The rows of R fall into 3 groups, which share some directions, and each row is roughly a mix of its group's hidden directions.
R, 98 rows:
[[ 1.57 -0.32 -3.07 -0.44 -2.64 -0.27 -0.91  2.43 -2.08 -1.81]
 [ 0.99 -1.02  3.68 -0.87 -0.93 -0.70 -1.98 -1.10 -2.18 -2.46]
 [-1.40 -1.24 -1.31  1.69 -2.62 -0.91  3.25  2.01 -0.63 -1.69]
 [ 2.85  3.26 -1.78 -0.73  1.67  2.22  0.20 -1.23  1.39  0.09]
 [ 2.80 -1.60  0.26  2.65  1.15 -2.27  1.65  0.46 -0.28 -2.58]
 [-3.95 -1.02 -1.05  2.22  1.70 -1.44  0.67  0.58 -0.03  2.29]
 [ 0.27 -3.55  1.30  0.48  1.08 -2.61  0.87 -1.64 -2.76  0.14]
 [ 3.07  3.27 -0.78 -2.17 -0.78  2.00 -1.67 -0.51 -0.72  0.11]
 [-1.33  1.15 -2.09  2.88  0.04 -1.00  1.36  3.43 -0.38  1.77]
 [-2.70 -1.77 -1.14 -0.68 -0.51 -1.03  2.59  0.28  3.56 -0.81]
 [-2.78 -1.89  2.03 -1.29  0.67  1.01 -1.93 -3.03 -0.07 -1.48]
 [ 2.42 -0.17 -1.06 -1.64 -0.22  3.94 -0.64  1.73 -2.10  0.72]
 [-0.81 -0.75 -0.52  2.34 -3.84  0.12 -1.40 -0.62 -2.70  1.53]
 [ 2.72  3.72 -2.06  0.02  0.20  2.57 -0.38 -0.67  0.13  0.93]
 [ 1.68  0.35 -0.68 -3.27  0.56  1.18 -3.33 -2.51 -0.63  0.05]
 [-0.59  2.62  0.08 -1.90  2.25 -2.20 -2.78 -0.75 -1.78 -1.20]
 [-1.41  0.15  3.49  2.20  0.48 -1.69 -0.25 -2.02 -2.51 -1.04]
 [ 2.33  1.05 -2.13 -0.56 -1.50  0.58  1.78  0.31  2.02  3.52]
 [ 0.44 -1.49  3.40 -1.28  1.70 -0.50 -0.46 -1.99 -3.27 -0.12]
 [ 0.43 -1.98 -0.84  1.77 -2.51  2.90 -1.39  0.22  3.00 -0.11]
 [ 1.63  1.67 -0.86 -0.89 -1.76  0.57  1.99  0.26  1.36  4.17]
 [-0.61 -1.87  0.66  0.02 -1.89  1.17  4.63 -0.86  0.66  1.32]
 [-3.50 -0.93  0.59  0.27 -3.28  2.33 -0.86  0.73  1.00  1.29]
 [-1.35  0.03  2.78  2.26  2.37  1.00 -1.85 -0.44 -2.38 -1.75]
 [-0.91 -2.17  4.08 -0.81 -1.21  2.29  1.87  0.33 -0.68  0.03]
 [-2.47 -1.47  0.17  1.95 -0.35 -0.15  3.09  1.53 -2.45 -1.87]
 [ 2.74  0.49 -0.19  0.20 -2.98 -1.53 -0.13  3.15 -1.82  1.15]
 [ 0.40 -0.36  0.50  1.53  3.09  2.33 -3.04  0.43 -1.46 -2.05]
 [ 0.72  2.25 -0.55  1.48  2.41 -2.17 -3.17 -0.68  2.07  0.50]
 [ 0.57 -0.36  1.19 -0.61 -2.36 -1.00  3.75 -2.08  0.20  2.52]
 [ 2.04 -3.52  3.00  1.85  0.79 -1.09 -1.44  0.09  0.36 -0.81]
 [-3.78 -3.00  2.26 -0.11 -0.78 -0.50  2.00  0.46 -0.41 -0.21]
 [-2.39 -0.80 -0.69  1.69 -0.09 -0.57  4.25  1.53 -0.38  1.76]
 [ 2.25 -0.04 -0.47 -0.08  0.09  4.52  0.28  1.51 -1.83  1.46]
 [ 0.09 -1.79  1.77  4.61  0.84  0.97 -0.21  1.75 -0.21  1.11]
 [-1.35 -3.35  3.23  0.00 -0.17  0.55 -0.81 -1.63 -2.53  0.23]
 [ 2.64  1.17 -0.81  2.68  0.94  2.39 -2.22 -2.35  0.26  0.60]
 [ 3.07 -1.21 -2.43  0.34 -1.78  1.00  2.73 -0.48  1.36  1.73]
 [ 1.79  2.76  0.52 -2.09  0.36  0.28 -3.22 -0.95  2.24  1.30]
 [-1.80 -0.72 -0.48  2.95 -0.47 -2.12  3.32  2.20 -0.21 -0.63]
 [ 2.65 -2.94  0.30 -1.84  0.96  1.11 -0.44 -2.31 -1.56 -2.09]
 [ 0.50 -1.61 -3.72  0.41 -2.51  1.57 -1.40 -0.11  2.46 -0.21]
 [-3.86  0.77  2.09  2.06 -0.40 -0.16  2.56  0.48  1.03  1.21]
 [-2.18 -1.69 -4.08 -0.59 -1.60  1.89 -0.61 -0.60  0.49  1.39]
 [ 0.55  0.48  2.55 -2.89  1.29  0.42 -3.51  1.19 -0.58 -1.53]
 [-1.04  1.54  0.02 -2.51 -2.48  0.56  2.81  2.65 -1.26  0.95]
 [ 0.44 -2.94  2.13  0.37  1.64  0.59  0.22 -2.87 -1.49 -2.56]
 [-0.68 -0.64  1.52 -1.59 -3.42 -1.93  2.61 -1.10 -2.10  0.22]
 [ 0.28  2.21 -0.43 -4.36 -0.15  1.71  1.04 -2.09  0.57 -0.84]
 [ 0.22 -3.32 -3.08  0.77  2.01  1.08  0.75 -1.24 -1.96 -1.16]
 [ 3.12 -0.93  0.72 -2.26 -2.58 -0.75 -1.56 -2.50 -0.88 -0.84]
 [-0.51 -1.62 -1.63  0.07  1.26 -1.58  0.95 -1.36  4.54 -0.78]
 [-0.26  1.51 -0.75  1.19  2.79  1.97  3.70  1.61 -0.95 -0.66]
 [-2.06  0.73  1.64  2.95  1.20 -3.07 -1.44 -1.12 -0.11 -1.79]
 [-1.22  0.30 -2.35 -0.88 -2.68  0.20 -1.66 -0.09  2.99  2.61]
 [-3.35  2.12 -2.48 -0.40  0.72  0.01  2.45  1.68 -1.50  0.07]
 [ 0.65  2.90 -0.70 -2.91  0.06  0.58 -2.50  2.01 -0.09  2.28]
 [ 2.15  3.41 -0.47 -2.81  1.52  2.41 -0.29 -0.31  0.83 -0.52]
 [ 3.48 -1.27 -1.00 -3.45 -1.31 -0.90  0.00 -2.02 -0.62  0.02]
 [-0.43 -0.57  0.34 -2.62 -2.09 -1.45 -3.47 -1.86 -1.69 -1.17]
 [-0.09 -2.87  0.97 -1.01  1.35  0.08 -1.08 -1.45 -1.73 -3.92]
 [-1.66 -1.02 -0.17 -0.85 -1.23  2.63  0.25  3.11 -2.78 -1.78]
 [-1.71  2.22  2.60 -1.11 -0.64  1.02 -0.91  1.61 -3.37  1.25]
 [ 1.67 -0.20  1.32  1.24 -0.38 -1.36 -2.86  3.85 -1.58  0.31]
 [-3.32 -0.10  4.02  0.67  0.68  1.27 -1.13  0.00 -0.97  1.30]
 [ 0.62 -2.07  1.07 -2.39  0.66 -1.96  0.95 -3.78  1.52 -0.52]
 [-0.31 -2.00  1.10 -0.02  1.02 -1.99 -2.60 -2.21  0.87  3.30]
 [ 1.80  3.95 -0.51  0.33  1.40 -1.13  0.94  1.52  2.71  0.82]
 [-2.27 -3.58  2.64 -0.12 -1.07  0.30 -0.13 -2.58 -0.51 -0.74]
 [ 1.27  1.69 -1.67 -1.06 -2.57  2.42  0.30  0.79  3.23  1.27]
 [ 0.63 -3.06 -0.36  0.66  2.29 -0.25 -0.99 -1.70 -2.92 -2.37]
 [ 1.98 -1.07  1.76  0.75  3.89 -1.76 -1.29 -1.60 -1.40 -0.70]
 [ 0.41 -0.58 -0.62  4.29 -0.80  1.72 -1.74 -2.31 -0.79  1.32]
 [ 0.46  1.96 -1.55 -3.08 -2.46 -2.21  0.08  2.22 -1.34  0.13]
 [ 1.44 -1.48 -1.61 -1.20 -3.71 -1.45  3.00 -0.61 -0.24  0.24]
 [-0.45  2.18 -2.66 -3.08 -1.41  0.11 -0.43 -3.11 -0.24 -0.45]
 [ 1.06 -0.50  2.21 -1.20 -0.53  3.75  1.12 -3.19  0.32 -0.29]
 [ 0.01 -1.76 -0.89 -2.09  0.00 -2.34 -2.02 -0.55 -0.73 -3.87]
 [-2.56 -1.21 -0.10 -0.18  0.02  0.81 -1.84 -4.56 -0.04 -0.88]
 [-1.15  0.60 -1.56 -0.32  0.21 -4.13 -1.18 -0.36  3.12 -1.02]
 [ 2.84 -0.84 -2.02 -1.21  2.27 -0.74 -0.38 -2.15  1.10  2.77]
 [ 1.39  2.58  0.23 -0.52 -0.23  2.84 -2.28  0.35  3.30  0.61]
 [ 0.88 -2.39  2.90  2.40  2.12  2.35  1.48 -0.23 -0.76 -0.30]
 [ 0.87 -0.65  2.66  2.68  0.56  3.33  1.66  1.58 -0.03  1.24]
 [-2.66 -0.90  1.71 -0.25 -0.76  2.45  0.87  2.08 -3.03 -1.39]
 [-0.52  0.10  1.33 -4.25 -1.91 -1.48 -1.19  1.69 -1.59 -0.94]
 [-0.47 -1.11  1.78  0.78 -2.24 -1.20 -1.33  3.71 -2.40  0.78]
 [ 1.06 -1.50 -2.09  3.38  0.90 -1.78 -0.41 -1.03  1.86 -2.41]
 [-0.47  2.70 -0.28 -1.70  0.59  0.83  2.77  1.33 -2.77 -2.25]
 [ 0.70 -3.20 -1.57  0.97 -1.53 -3.76 -0.49 -0.72 -0.57 -1.41]
 [ 0.10 -0.93  2.92  1.73  2.60 -0.55 -0.94 -3.25 -0.93 -1.36]
 [-3.91  1.69  0.20 -1.99 -2.92 -0.50 -0.01  0.94 -1.19  0.61]
 [-2.39 -1.24 -3.15 -0.31 -0.26 -2.72 -1.39 -0.90  0.47  2.44]
 [ 3.27 -2.24  2.39 -1.75 -2.48 -1.33  0.62  0.36 -0.69 -0.56]
 [-1.81 -2.54  1.69  3.88  1.69  1.00  1.12  0.33  0.74  0.55]
 [ 1.70 -0.48 -1.67  0.70 -2.03 -3.07 -3.33 -0.80 -1.40 -0.11]
 [-2.34  2.65 -0.38  1.27  1.54  2.49 -0.60  1.94 -0.40 -2.56]
 [ 0.10 -0.60  0.51 -1.95  0.49 -0.45 -1.30 -1.31 -3.93 -3.15]]
One row of each group comes first, with its name. Which group is each row after those in?
[ 1.45  0.50 -0.77 -1.47  0.59  1.79  1.32 -4.44  1.74 -0.67]
(83)
[ 0.82  0.08  3.07  1.64  1.36  2.33  1.54 -2.25 -0.87  2.32]
(90)
[ 0.16  0.57 -0.56 -2.21 -2.01  0.59  4.42  0.82 -1.85  0.18]
(96)

[ 0.16 -1.25  1.27  1.95 -0.61  2.17  0.32  0.63 -4.22 -1.79]
(90)
[-0.12 -1.01 -3.57  0.22 -2.53  3.12  0.94  0.81  1.20 -0.82]
(96)
[-0.39  3.06  2.01 -0.89 -0.84  1.02  0.19  0.86 -1.43  3.84]
(90)
[-3.66  1.04  2.48 -0.01  1.59 -2.39 -1.71 -0.40  0.20 -1.30]
(90)
[ 1.16  2.49 -1.36  0.71 -0.27  2.60 -0.31  2.62  0.24  3.15]
(90)
[-1.30 -2.91  1.09  3.56  0.32  0.91 -0.83 -2.82  0.14  0.19]
(83)
[ 2.70 -0.94  0.05 -1.45 -0.98 -1.74 -3.28 -2.58 -0.34 -1.34]
(83)
[-4.32 -1.21 -1.53  2.22  1.67 -1.42  0.25 -0.85  0.80 -0.01]
(83)
[-1.72 -1.66  2.54 -0.10  1.84  0.29 -0.55 -1.09 -3.88 -1.22]
(96)
